The rows below fall into families. The same turns and mirrors carry the whole set onto itself and the rows of a family onto each other. For each named row, which other rows are in its family? Write them in the order they are listed.
These 20 rows form 5 families of 4 rows each.
nat: [-15.1  35.7  27.9  34.5 -16.6 -18.4  -2.0  -2.2]
sotu: [ -2.2 -10.4 -37.6   9.8   4.5  -8.3  20.8   1.8]
sikez: [  6.0   5.4   3.3  16.2 -18.4  15.2 -23.1 -31.3]
somi: [ -9.1 -10.1  -5.6  48.4  13.0 -34.9 -28.9   8.4]
Tudi: [ -6.6   5.9 -22.1  31.5 -20.5 -38.2 -12.4  28.5]
diba: [ -8.3   1.0 -23.8  -4.7 -11.9  -1.8   7.7 -34.2]
vig: [-22.3  15.6  28.9  10.0  20.7 -27.3 -15.0 -18.1]
lak: [-20.3  32.5  17.1  -7.9 -15.6 -27.7  -3.9  -6.1]
guk: [ -8.6  21.1   8.1  52.1 -14.2 -24.7  -2.5  21.0]
bideg: [  3.6 -12.5  17.1  39.1 -23.8 -34.7  -6.9  20.6]
Lene: [-21.1   5.9  -3.8  10.3  11.2 -14.6 -24.5 -40.9]
laza: [10.2 -1.3 -6.8 20.6 21.4  7.9 13.2 25.7]
fov: [ 3.8 22.4 31.6  4.6 10.4  6.5  6.4 -2.9]
lur: [-31.0 -12.4  -9.9  -0.8  -3.5  19.8  -3.7 -17.6]
rinul: [-26.7   1.5  -0.1 -18.0 -21.5  -8.9 -18.6 -22.2]
sed: [ 17.9  -6.6  -9.9  48.9 -14.4  -1.8 -23.3   9.3]
voza: [ -6.3   5.2  42.5  11.2 -18.1 -29.2   1.0   0.2]
gib: [-23.6 -24.4 -26.2  14.4   5.9  13.3   1.6   8.3]
tiko: [-16.9 -18.6 -26.9   5.8   1.9 -20.1  -1.5  33.8]
divus: [-12.8  -8.8 -23.3  26.6  37.0 -22.5  -4.0   9.0]

Same family as sotu: diba, bideg, voza
Same family as fov: sikez, laza, sed
Same family as vig: somi, Lene, divus
Same family as lur: nat, guk, gib

The rows below fall into families. The same turns and mirrors carry the whole set onto itself and the rows of a family onto each other. For each named row, which other rows are in its family? Write them in the order they are listed.
These 30 rows form 5 families of 6 rows each.
Gego: [  1.0 -21.4  -5.2  23.5  24.6  45.1 -67.5  45.2  20.0   2.6  -6.3 -46.6
 -13.9 -14.8  16.1   9.3   1.5  51.3]
dapaz: [ 12.2 -26.2  10.8  16.3  64.8  30.9 -41.9  23.3   4.0  10.3  -7.2 -29.6
 -35.9  19.3  -4.7 -13.7   6.0  38.9]
zakup: [  3.5  -9.4  -8.0 -30.7  71.7  -3.2 -33.9  43.4  16.2   0.7 -20.4  -4.9
 -23.4   2.9  10.9 -18.8   2.7  34.5]
peman: [-22.8 -10.8 -14.8 -25.7  20.9  13.4 -21.3   2.8  39.6   6.8 -16.9  13.4
 -15.2  18.5   7.5 -39.8  29.3  22.5]
Satig: [-10.4  -1.8  -3.9  26.9  -1.3  35.9 -65.4  28.2 -29.6   4.6   3.9 -41.2
  -4.4 -24.6   6.0 -25.3  -1.3   3.0]
koz: [ 25.4 -21.2  -8.7  -8.5  60.0  19.4 -57.3  48.9  27.1   0.8 -16.8 -53.3
 -49.8 -11.1  21.8  -6.5   4.6  10.6]
Takuz: [-15.7 -38.1   1.1  12.5  12.3  27.0 -28.0 -11.4   2.1  14.5  -2.6  -9.0
  -7.5  30.3  -4.8 -17.0  17.2  21.6]
Fedor: [-13.0 -27.2 -23.2   4.0  49.3  37.6 -50.1  24.2  36.2  12.3 -15.6  -4.4
   0.6  -0.7   6.8 -24.5  14.7  65.7]
Febim: [ -5.2  41.0 -12.4 -33.7  39.1  24.9 -69.1  37.4  31.1   0.9  -5.8 -42.3
 -38.8  19.7  28.0 -26.2  22.9  22.8]
liru: [-25.8 -26.7  11.3  19.3  12.7  36.2 -50.7   4.4  22.0  17.3  14.0 -12.8
 -48.6  13.5   7.6 -32.2  38.8  15.9]
sinad: [ -0.8 -13.9 -19.2   7.9  14.3  39.5 -72.3  16.3  24.9   0.6 -11.5 -62.9
 -28.8  -6.6  34.2  -5.7 -12.1 -21.7]
Lun: [-17.7  -4.3 -14.2  -2.8  16.6  13.7 -63.6  52.1   2.3  -5.5  21.3 -46.8
 -24.3 -20.2  41.0  -1.8  -4.3 -21.3]
tifol: [ -4.4  21.3 -36.3 -18.0  36.0  25.2 -18.5  39.8  10.2   9.7   1.0   6.9
  -0.5   3.5   1.8 -56.8  14.0  -7.9]
biras: [ 17.1 -15.6 -49.6 -13.1  39.8  26.2 -42.8  62.2  30.2  -0.4 -15.5 -28.4
   6.2 -25.6  16.0 -11.4   9.2  35.0]
tum: [ 15.2  19.5 -36.6 -14.3  15.0  28.8 -36.3  44.0  24.9  -8.7 -16.1 -47.7
  -5.4  -9.2  24.9 -21.9  -1.4 -23.8]
dip: [ -0.1 -40.4 -12.3  28.2  -3.4  35.2 -51.2  25.5 -11.8  14.8  20.8 -49.8
 -21.8  -2.8   5.1  -6.4  19.6  -8.1]
bemes: [ -2.3   7.4 -30.2  -9.7  25.6  35.0 -85.2  32.5 -22.1  24.7 -20.4 -52.0
  12.4   3.4  17.1 -12.4  -8.6  23.5]
ronem: [-11.4  -1.2 -50.3 -21.9  36.7  21.7 -61.0  37.8  29.7  11.3  -6.0 -22.0
 -15.1 -23.6  36.9 -43.4   4.2 -28.1]
Zemi: [-14.9  18.6  -0.2  -9.9  14.2  14.4 -70.6  36.6  25.1 -13.7   7.1 -38.5
 -50.7 -24.2  37.3 -32.7  20.1  -9.7]
duvib: [-11.2 -16.5 -11.0  27.9  40.0  40.5 -44.0  -4.6   7.8  -1.0  27.4 -30.7
 -28.4  21.7   5.0 -51.1  31.0  -3.6]
Rema: [-49.0 -27.0  -9.7  -5.4  23.2  12.3 -69.2  -2.6   7.4   8.5  -0.3   8.4
  -9.0 -12.3  24.5 -41.1  16.3  22.6]
Mes: [  2.7  -7.3 -26.6  -7.2  55.1  36.8 -59.1  16.8  11.1   1.8  23.6 -62.3
 -17.1  42.7  18.0 -16.0  28.4  11.1]
gel: [-36.7   4.0   7.1  -5.4   9.7  19.0 -41.9  19.5   0.7  24.0  -9.6  22.3
 -15.9   3.2  -0.8 -41.2  14.6  30.5]
doz: [-26.6 -38.0 -22.8 -23.5  23.4  18.8 -88.2   7.1   2.4  30.6  -9.2 -30.4
  -7.7  11.6  24.4  -4.8  23.1  41.8]
Soval: [-24.7 -21.9  14.9  23.4  10.3  36.6 -58.9   4.9   4.7  -5.8  11.1 -44.0
 -17.5  17.9  20.6   7.5  -3.1   9.8]
Sot: [ -2.9   7.6  -3.0 -33.9  26.4   5.3 -36.4  34.9  -3.3   5.1  15.6 -28.0
 -15.8  35.8   0.9  -2.5  40.8  38.7]
suze: [ -6.1  17.5 -20.4 -42.4  11.1   5.3 -30.5  37.0  23.1   3.8 -33.6   0.9
  -4.2 -10.0  16.0 -29.6   0.5   1.8]
nir: [ 13.2  -6.3 -45.0 -31.5  12.4  28.2 -63.5  22.2  10.5  40.2 -34.4 -31.0
  -8.1   6.0  -1.7 -35.3  38.2  31.5]
fufu: [  8.7 -16.2 -52.8 -14.5   7.9  18.8 -48.1  29.9  17.3  10.1 -11.8 -22.1
 -11.7 -32.6  11.2 -51.4  35.3 -11.6]
balo: [-12.9   7.6 -11.2 -24.3  24.8  -9.0 -18.2  35.1 -13.5 -14.1  21.0   0.9
  -4.2  -1.0   4.7 -32.4  23.1   5.2]

Same family as ronem: liru, Lun, tifol, dip, gel
Same family as Satig: Zemi, duvib, Rema, fufu, balo
Same family as dapaz: Gego, zakup, koz, Fedor, biras
Same family as nir: Febim, bemes, Mes, doz, Sot

The rows below fall into families. The same turns and mirrors carry the whole set onto itself and the rows of a family onto each other. For each named row, which other rows are in its family? Write them in the order they are listed.
These 30 rows form 5 families of 6 rows each.
Kadi: [ 15.2  32.1  -5.7 -14.9 -30.8  10.0 -33.1   9.9  43.4]
nepu: [ 39.4  26.0  -1.7  10.4 -26.4  10.5 -23.9  35.5  20.5]
kitob: [  4.3   5.4  17.1   2.0 -41.6  39.6  13.2   5.9  -9.6]
Dudir: [ 31.2  56.8 -13.3  10.6  -6.1  22.9 -21.8  17.5  27.2]
giv: [ -9.8  15.6  -0.1  -8.3 -34.8  67.7 -18.1   2.4  -9.1]
kuran: [-21.9  50.9   2.3 -18.1 -20.3  49.9  -6.6   2.4  29.4]
mak: [ -7.5  29.4  36.3 -11.1 -30.0  40.6 -19.0  45.8 -13.9]
tetun: [-14.1  32.9 -10.1  22.7  -4.2  53.7 -43.5   5.9  -9.2]
repor: [ 11.1  21.4   3.2 -18.2  -8.5  21.0 -68.0   8.3 -12.1]
rizik: [  3.2  36.5  34.1  -0.7  -0.3   0.5  -1.0  -3.4 -17.9]
tev: [ -0.4  48.6 -14.2 -15.6 -18.8  35.5 -24.2  -0.8  43.2]
tak: [  1.5  41.1  -8.5  17.6  -1.1  23.2 -62.1   4.5  -1.8]
gamiv: [-17.1  60.6  24.6  -9.3 -11.5  53.8 -15.6  28.5  -6.9]
gobad: [-19.9  20.1   6.5  27.7 -13.8  51.7 -11.5  13.3 -19.4]
panuf: [  3.4  24.9  10.6  12.4  -3.9  27.8  21.3  -4.7 -13.3]
Gol: [ -3.7  41.8  -4.9 -19.6 -20.8  56.5 -52.7  -8.0  -0.5]
moteb: [-10.8  20.1  33.4 -23.8 -43.6  14.9  -6.0  24.7  14.9]
fuf: [ 14.5  56.1   6.0 -17.0 -13.9  18.0 -56.2 -13.9   8.1]
Diga: [ -9.6  14.3  25.0  29.6 -18.8  19.9  -0.1  16.8 -20.7]
Nuvef: [  7.6  23.3  29.4  26.2 -14.1 -10.4 -19.8  14.2 -13.3]
fub: [ 11.6   8.5 -22.3  -3.5 -12.0  50.1 -46.2   8.2  -5.6]
luv: [ 27.5  45.5  22.1  -6.0 -20.7 -11.2 -24.8  -9.8   9.5]
Leg: [ 22.3  19.2  25.8   2.2 -34.1   0.4   7.6  -0.2   0.9]
pogak: [-28.2  35.7  26.3 -23.3 -32.3  41.3   0.2  16.5  14.4]
pogob: [ 20.0  13.2  22.9  -2.2 -38.4  16.4 -23.1  51.1   1.3]
Bona: [  1.8  75.2   0.3   3.3   1.0  45.5 -18.6  13.4  12.9]
laguk: [ 12.8  36.2  12.4  20.8  -6.1  -7.7 -52.0   9.6  -2.1]
zir: [  8.2  35.8  31.0 -17.5  -2.7  -4.4 -43.4   3.5 -15.8]
Zer: [  9.4  17.8  18.2 -20.1 -41.0  -0.3 -23.5  22.5  32.1]
dula: [  6.4  11.2 -16.9  10.3  -9.0  53.8  -2.6   1.8  -5.7]

Same family as repor: rizik, panuf, fub, zir, dula
Same family as laguk: tetun, tak, gobad, Diga, Nuvef
Same family as gamiv: nepu, Dudir, mak, pogob, Bona
Same family as tev: Kadi, kuran, moteb, pogak, Zer

